In the rows, 100 means zero.
which system made each run:
trace 1, Galib (10 x 22):
0: 109  91 153  97  85 126 132 111  70  89  95 119 128 111  78 143  74 123 107 115  53 148
1:  78 125 133  88  54 103 145  72  97 133  99  92 159  96 111  51  70  91 113 105  70 108
2:  72  87 121  91 110 106  55  81  96 116 141  67 108  68 111  33  97  63  92  75 123  83
3:  72  52  89  66 142 118  67 135  76 116 114 117  87  96 100 110 133  81  55 117 127  80
4:  92  94  40 109  90  69 123 112 107 123  73 171  89 130 112 112 127 103  73 122 112 105
5: 142 132  49 138 104  33 108  75 125  70  99 101 106  92 127 105 118 109 120  78 105 108
6: 146 111 113 138 133 105  76  81  87  61  94  36  85  75  97 142 109 130 113 120  75  91
7: 103  72 146 112  67 147 127  94  68  80  68 101  90  97  74 123  62 130 114 141  98 103
8:  64  91 134  65  59  99 146  99 138 117  89 122 124  80 100  66  49 102 144  95 107 103
9:  78 119 112  61 117  76  67 117 134 145 136  67  91  86  73  46  85  87  99  71 105  68
trace 2, Suz (10 x 22):
0:  97  66 123 115  96  92  59  73  63  75  84 108  88  88 112 126 133  62  60  85 149 140
1: 109  76 113  84 132  74 112 114  75  93  99 122 140  57 116 157 125 134 105 133  74 129
2: 122 140  91 132  69  35  99  72  70 139  95  94 114  90  85  80 105 133  77 135  79 104
3: 119 101  75 118  86 100  83  81  55  63 141  84 118  61 118  49 106 124 118  86 146  72
4:  74  67  95  98 135 125  84 106 114 124 103  82  87  51 110  81  91 132 119 161  87  47
5: 109  71  78  98  73  80 143 114 104 107  80 119  71 127  54  72  49 101  94 133 121  53
6:  94 134  65  63  81 104 120 117 150  83  81 103  83 103 108  97 110 117 145  57 157  74
7:  86 102 111 107 129 117  39 126 153 115 117 101  29 110  67 115  91 107 108  72  91 108
8: 115 111 113  94  94 160 128 138  81  87 117 115 102 160  66 126  76 107 100  86  62 115
9:  69 143 116 115  58 136 118  68 134 118  76 110 121 123 137  91 102  80 122  76  74 144
trace 3, ralo (10 x 22):
0:  94 113 160  75  57  65  98  71  80 121  87  68 119  54  78  76  82 115 103 107 126 104
1:  93  82 101  80  84 101  82 109  40  94 146 116 120  54  94  59 103 137 102 100 147  87
2:  83  94  56 116 111  94  87 111  92 141 135 123 100  75 107  47 100 144 102 149  82  59
3: 128  81  33 145 107  91 120  98 104  84 114 107  79 134  99  53  73  79  91 118 100  47
4: 113 112  45 111 134 128 111 103 150  64  78  70  76 117 132 111 114  85 128  90 112  55
5: 103  83 124  99 124 106  89 110 164  87  57  77  37 108  73 150  78  86 115  97 104  98
6: 107 110 132  51  81 108 130 138 112  84  76 122  91 123  60 157  89 116 115  67 122 129
7:  72 155 145  75  64 111  85 111 117 140 119 120 105 103  81  94  95 129 120  55  85 153
8:  93  96 134 106 101 125  70 114  55 113 169 118 125 113  83  72  90  88  74  73  65 137
9:  74 102  84 104 113 139 102  99  58 136 116 109 146 121 137  84 137  80  59 130  57 104
trace 4, lofed (10 x 22):
0:  64  65 163  56 108 128  92 127  81 140 106  97 102  79  67 104  78 113  85 137  79  96
1:  64  97  92  84  50  86 115  99  86 151 109 145 110 121  88  33  82  82  73 105 121  91
2:  89 113  55  97 126  84  70 102 120  99 148 108 112  99 137  56 129  65  97  45 122  94
3: 128  86  65 130 174  90  64 118 103  93 118  78  74 115  96 130 126  86  66 116  63  81
4: 131  97  65 144  83 108 144  85  82  74  49 121  95 141 108 142 109 104  86 140  86 106
5: 103 115 116 112  74  90 134  65 139  66  59 104 121  72 139 128  95 107 156  81 105 140
6: 115 104 168  70 109  73  89 100 101  96 103  44 105  54  62 117  74 118 117  95  95 103
7:  78 106 128  66  62 129  88 113  41 136 101  96  94  95  60  79 102 134  74 128 132  75
8:  48  79  80  94  77 124  87 113 107 123 134 172  98  92 119  48  97 108 112  84 124 110
9: 109  91  63 108 150  73  94 119 130 108 162  98 112 108 104  54  80  72 100  80  59  77
trace 5, lofed (10 x 22):
0: 131 102  54 116 134 133 106 102 125  35  97  65  83 113 127 115 112  85 130  74 122  65
1: 105  87 114  93 129 124 115 120 145  86  50  84  58 113  84 169  88 108 119 124  81  94
2: 105 119 136  75  43  94 152 108 111 103  57 119  97 134  59 126  64 107 111  87 110 124
3:  73 157 147  53  67 118  90 104 115 122 114  90 123  94  96  91 106 110 123  41 112 137
4:  76  93 151  87 121 125  41 124  78 133 154  94  94  99  68  87  98  89  68  82  73 124
5:  78  80  85 108  98 124 109 104  52 135 122 130 131 136 110  67 110  69  47 128  70  98
6:  82  88  60 138 107  78  99  60 126 104  92 121 118 103 161  75 121  45  88  96  95 115
7: 145  79  82 114 155  37  94  86 107  62  93  65 108  81 114 134 120  62  82  99  99  96
8: 128 114  87 107  98  72 110  90  71  95  45  80  91  88  95 157 137 139  83 151 113  88
9: 101  98 111 118  51  87 110  85  92  77  76 147  91  63 104 120  92 163 141 106 132 134
trace 6, Savo (10 x 22):
0: 134  65 132 101 112  24 100 100  79  92 116 101 107  61  63 110  69 113  91 119  89 112
1:  96 141 101  90  58 102  92  88  45 131 111  79 118  77  85  57 114 152  92 122 125  70
2:  66  66  76 144  86 134  68  93 106  97 134 155  71  85 123  51  84 115 121  99 116 103
3: 106  65  80  71 151 103 133 144 118  98 139  97 123  96  92  82  66 100 116 121  62  53
4:  99 138  66  95  92 111 112  98 133 127  62  59  65 139  84  80 100  90  91 116 111  40
5: 106  93  80  96  98 110  98 111 142  46  84 125  62 113 109 129 104  89 132  41 158 115
6: 110 122 126  73 143  81  94 129 135 107  98  86 101  80  86 165 111 136 122  96  57 129
7: 116 152 130 121  47 105 102  93  72 124  87  98  86 147  52 110  87 118  77  96  78 131
8:  72 113 126  91  71 152 102  90  79  83 123 125 145  99 138  85 112  87 117  53 108 150
9:  73  60 134 105 149 105  75  96 107 134 119  94 117  89 111  99  94  55  70 123  37 118
trace 7, Galib (10 x 22):
0: 116  89  87 104  62  74 129 109  97 103  45 133  53 139  55 128  84 104  75 125 133  94
1: 106 153  94  85  66  75 122  94 146  82  84 110 109  85 115 110 106 133 156  51 130 126
2: 118 131 134 116 131 103  55 111 113 111 147  59  86  84  71 103  84 134 116  87  42 111
3: 110  97 115  86  85 166 128 123  33  89 120  86 124 131  73  89  84 109  86 118  91  77
4:  45  86  93 102  76 152 126  85 136 112  89 138 117 111 149  63  87  71 127  94  94 108
5:  99  69 102  91 140  45  83 103 138 109 123  91  95 104  93  78  82  29  75  70  95  99
6: 110 126  86  70 117  94  80 110  74 111  72  64  91 121  91 138 161  83  46 101 135  82
7:  91 111  91 143  64 109  75  86  89  96  83 166  73 108 114 131 129 131  98  92 111 161
8: 133  98 108 107 118  47 135  98  97  78 125 114 156  71 112 117  86 117 126  97  54 138
9: 112 125 114 117  98 104 102  66  75 122  89  26 123  81 101  70  98 111  93 150  66  61
trace 8, Savo (10 x 22):
0: 109  87 121 100 100  72 132  93 127  75 133 112 143  66 112  75  51 104 154  76  74 122
1:  97 119 143  89 111 118  65  96  91 134 116  20  91  87  65  69  85  98  88 114  81  61
2:  68  64  99  87  68 151  86 117  79 100  84 142  56 125  85  95 100  91  81  99 163  90
3:  71  87  72  56 128  69 122 133 146 127 107 156 126  85 126 110 113 105 117  95  88 111
4: 139 148  71 124 118  51  89 103 114 122 121  69  89 137  69  86  98  87  72  90  60  86
5: 127 125  80 115  90 161  92  96  61  41  99  76  96 122 115 117 133 105 105  70 138  95
6:  75  67 124 122 119 131 107  88 132  89  62 124  99  78 138 153 102 109 131 132  60 140
7: 121  99 144  91  75  48 149  94 102 114  86  91 124 113  59  95  45  79  90 109  69 112
8:  82 139 123  72  66 108  71  74  77 112 105  60 115  80 106  59 126  91  90  62 157  94
9:  73  43 104 118 132 112  37 113  91 100 129 144  64  76 107 110 115  97  81 103 111 124
trace 9, Suz (10 x 22):
0: 133 117 106 140  94 122  70  97  75  60 150  81  87 132  81  82  85  82  94  42  99 120
1:  70  98 133  89 118 185 105  96  89 100  95  72 133  92 137 117 115  98 115 118  62 105
2:  80  60 132 119  78  69 125  70 111 128  70 126 106 110  93  85  60  49  74 128  76 127
3: 123 108  88  47 107  48 136 106  92  73 101  89 154  92 115 106 121  66  96  59 140  96
4:  80 116  96  95 126  82  29  97  97 143  95  87  72  75 106 121 161 109  62 109 117 105
5: 129  63  77 136 105 101 100 121  42  72 128 152  91 110  83 118  97 132  82 125  92 112
6: 110 146  65 125  86 101 140  76 115  99  79  89 134  86 138  96 108 148 144 132  70  86
7: 117  89 108 146  89  77  68  57 114  85 109  57  65  78  87  50  62  79 108  94 119  76
8:  98  66 125  41 121 145 118 133  82  73 103  67 109  81  84 109  87 103 117 108 129  55
9:  51 103 115  73  64  93 108 109 135 166  55 141  70 107  78  99  90 117  95 126 108 105
trace 10, dar (10 x 22):
0: 109  92 102  72 111  80 132 147 100 116 103 127 104  90  61 128  77 161 115 137  69  90
1: 106 155  92 117  34  91 122  83  88 124 109 104 109 142  75  45  74 104  95  81  99 101
2:  94 101  93 110 117 162  63  99  95  59 151  83 105  93 131  74 112  83 120  48 118  98
3:  82  52 104  83 161 131  97 135 110 124 102  89  91 100  92 118  93  92  84 153  53  69
4:  85  98  93  88  57  82 148  95 113 123  41 138  95 150  89 107  91  60  71 111 120 107
5:  98 148  88 100 100  90  81  86 145  82  96 102 104  96 140 117 138  93 130  34 121 142
6: 131  95 132 112 156  86  53 112  84  94 124  60  88  81  71 144 108 112  80 111  56 114
7: 108  93 113 110  55 116 137  88  33 103  64 113 119 110  86 113  99 125  77 156 101 103
8:  68 109  96 125  60 106 117  65 129 101 108 139 129  73 149  55  85 110 148  83  97 130
9: 112  76 108  77 156  62  82 113 106  93 155  65 130  71  99  72  88  64  94  75  86  82
trace 11, ralo (10 x 22):
0: 114 118  79  63 149  97  99 109  89  87 125  55 152  95 135 101 147  63  84  73 101  80
1:  87  93 114 128 103  94  46  73  91 133  57  73  48  92  90 121 129  95  57 143 110  94
2: 117  58  79 112  84  67 135  99  83  53  77 167 105  94 112 136  99 110 108 105 133 131
3: 114 159  96  95  99  50 120  88 136 118 101  71 135  68 112  93  99 139 142  97  66 100
4: 133  96 134 127  84 121  76  84  56  69 126  49  80  98  59  74  66 101  95  92 112  82
5:  64  73  91  78 103 176 115 122  81  93  96 125 115  81 132 104 114 137 125 131 113  80
6:  70  76 100  95  94  61 121 103 154 152  93 127  87 101  85  57  51  79 102 123  78  84
7: 134 118  61  72 107  83 111 126  87  72 128  87 109 137  84  82 110  67  79  46 144  68
8:  79 133  83 118 122 136  33 102 130 122  91  87  49  97 116 122 150 125 101  96 104  99
9: 115  50 113 137 110  91 107 114 104  78  91 152  68 124  72 146  65  92  90 115  68 141
trace 12, dar (10 x 22):
0:  96 112 121  63  84  42 119 103 107 149 104  77 114  93  59  54  64  89  83 110  99  69
1:  87 118  84  78  66 115  65 105  75  95 113 103  79 101  95  68 128 102  88  56 185  84
2:  87  88  64 115 145 125  59 139 125 108 138 131  58  88 102 111 112 148 120 110  82  88
3: 137  93  67 124 103  86 142 121  93  98 101 116  89 163  61 100  66  85  75 122  61  83
4: 108 142  81 118  71 147 128  68 116  69  66  68 109 136 136  94 111  73 119  73 116  93
5:  85  73 153  99 140 133  72  98 145  80  97  69  81  74 107 133  84  81 127  84  75 122
6:  97  88 147  39 103  84 135 131  78 126  76 102 126 104  62 143  93  98  73 124  87 111
7:  66 155 111  96  36  96  90  77  91 148  85 130 113 106 109  81 129 117  88  82 116 142
8: 105  87  94 127 130  92  47 104  83  81 167 126 108  78 122  91 119  98  96  60  89 143
9: 120  78  69 113 145  93 112 107  53 109 110  78 129  98 108 102 118 101  61 166  58  60

runs to name:
trace 13 (2 x 22):
0: 120  86 108 111  85  91  77  93 104  54  81  93  51  59  85 122  95 140 136  89 164  93
1:  96 100 124  70 110 105 115 140 129 108  93 113  84  77  67 140  74 165 142 122  76 100
 -> Galib
trace 14 (2 x 22):
0: 109 144 144  72  65  94 145  76  93 105  48  63 140 109  97 133 106  94 102  99  92 122
1:  78  96 161  89  61 104  71  67  81  94 103  90 112  55 103  80  97  95 111  70 144 134
 -> ralo
trace 15 (2 x 22):
0:  62  78  97  87  90 136  59 121  58 139 130 126  79 103  84  58 110 107  62 118 126  78
1:  77  74  34 111 111 112 109 129 116 108 116 175  89 129 126  84 112  94  94 104 102  93
 -> dar
trace 16 (2 x 22):
0:  71 103  89  75  67 125 116 111  89 103  72 160 106 138 117 124 134  81  79  76 140 137
1: 100 105  83 124 134  61  83  99 144 101 110 141 105  93 136 135 124  95 109  75  64 158
 -> Suz
trace 17 (2 x 22):
0: 100  89  69 116 106  35  93 117 142 140  99 146  58 117  67  93  81 102  82 115  87  98
1: 151 155  50 117  83  83 124 103  78  64 121  96 122 135 102  93 119 108 103  57 114  94
 -> lofed
trace 18 (2 x 22):
0: 125  70 127 124 105 110 120  74  60  77  80  60 116 128  91 110  80  44  57 130  73  97
1:  66  88 137  81  59 115 115  60 100  99  40  98 111  84 129 110 112  66  96 102 147 120
 -> Galib
trace 19 (2 x 22):
0:  90 111 144  98  93 114  85  72 146 100  52  39  61  99  87 111  84  65 108  87 119  94
1:  92  76 140  34  98 110 111 139  75  92  87 108 100 109  63 142 103  83  78  80 143 108
 -> lofed
trace 20 (2 x 22):
0: 159 125  91  85 104  97 143 112  57  45 106  65 145 106  95 129 109 114 109  85 108  88
1:  68 126 129 113  86 143  68  80 124 127  59  82  67  72 111 124 116 147 127 129  93 111
 -> lofed
trace 21 (2 x 22):
0:  98 123 104 132  52 131  89  74  82 118  98  70  72 138  69  43  70  86  80 105 106  71
1:  74  69  89  73 116 162 102 112 104  61 110 113 113 105 139  97 119  58 109  61 140  96
 -> lofed
trace 22 (2 x 22):
0: 120 132  89  79  64  81 156 130  75 112 110 142 135 138  72 101  83 133 100  95  82 114
1:  84 161  72 123  81 101  71  70 125 116 122  94 109  94 142  52 127 104 121  58 106 112
 -> Suz
trace 23 (2 x 22):
0:  99 163  79  87  96 106  96 100 134  87  94  97 111  83 140 123 143 137 147  57 117 121
1: 120  88 149 125 125 105  59 115 102  88 126  86  65  88  54 131  68 127 109  98  59 127
 -> lofed
trace 24 (2 x 22):
0: 116  80 138  91 108  63  95  97 147  79  92  71  70 103  61 103  54  52 105  59 114 106
1: 104 135 109  31 106 116 113 136  68 117  86  68 117 123  75 131 136 103  68  94 123  80
 -> lofed
trace 25 (2 x 22):
0:  68 113 100  64 105 109  96 144 117 163 146 118 104 104  73  54  78 125 102 105  68  75
1: 102 116  40  97 104 123  99 127  91 104 149 111 103 140 101  41 105  82  86  73 113  54
 -> Galib
trace 26 (2 x 22):
0:  91  54  81  60 134 119  89 131 112  60 117 104  87  76 113 101 110  83 117  70 161  69
1:  93 101  72  78 135  79 106 149 144 145  94 118  70 118  69 118  95 122  93 131  71  68
 -> lofed
trace 27 (2 x 22):
0:  80 132 133  82  43 114 117  61 103 105  48  80 113 117 114 102 113  66  94  72 142 124
1:  75  93 140  79 127 105  49 108 123 100 122 113 100  49 118 131 123 116 123  64 104 149
 -> dar
trace 28 (2 x 22):
0:  95 107 129  99 126  85  68 104 147  99  80 103  73 110  98 163 117  72  94  60  86 158
1: 128 126 138  79  96  79 107 116  54 100  99  96 128 121  67 155 119 104  63  88  79 148
 -> Savo
trace 29 (2 x 22):
0: 116  43  74  95 154 101 111 128 104  73  90  94  80  79  94 126  92 115 106 151 102  47
1: 103 115  85 100  56  73 151  94 141 119  44 110  76 126  74  93  62 108 115 122 110  76
 -> dar
trace 30 (2 x 22):
0: 100  98  94  88  78 135 138 109 103  60  77 135 107 156 111 132 106  58  99  54 128 132
1:  85 130 126 102 112  79  95  83 152 125  83  99 117 112 122 130 114  64 100  72  51 161
 -> Galib
trace 31 (2 x 22):
0: 135 120  59 157 108 153  79  98  67  64 127  78  76 136 102  90 110 112  95  99  86  78
1: 100  59  98 136 116 168 130  94 113  66  82  94  93 116 120 110  66  88 127 135  61  82
 -> dar
trace 32 (2 x 22):
0:  66  85  81  89 103 125  73 115 110 102 135 146  97 123 124  71 116  54  85  45 130 118
1:  93  83  72  98 168 116 104 132 124 104 108 116 111 125 129 138 128  72  83 109  45 109
 -> Suz
trace 33 (2 x 22):
0: 131 111  81 102  92  68 110 127  82 122 104  96  66 126  34  88  74 135  78 134  94  57
1: 103 136  61  97  67 144 125 104 109  62  96 103 101 107 124  85 106 136 152  71 143  77
 -> Galib
trace 34 (2 x 22):
0: 124 126  43 155  70  53 111  79 105  93  90 152  90 122 115  97 114 116  97  97 105 125
1: 154 116  72 154 126  89  96  75 100  41 127  57 113  88 124  96 101 100 126  82  82  92
 -> dar
trace 35 (2 x 22):
0:  76 125 103 131  69  78  47  73 100 162  84 103  54  97  81  76 114 115  66 125 105 105
1: 121  66  75 106  99 101 108 112  51  46 147 144 130  96 117  87 106  93  99  67 134 116
 -> lofed
trace 36 (2 x 22):
0:  69  83 113 107 130 115  35 112  82 144 127 106  77  61  92  96 121 139  80 139  84  97
1: 105  78  59 107  77 103 138 129  67 111 118 161 103 141  76  69  74 113  81 127  95  78
 -> Savo
trace 37 (2 x 22):
0: 146 110  53 142  86  28 115  95 101  94 100 123  79 131  70  88  82 103  83 103  99  97
1: 144 136  63 135  92 122 107  77  89  41 100  54 101 101 122  92 111 117 132  82 125  70
 -> dar
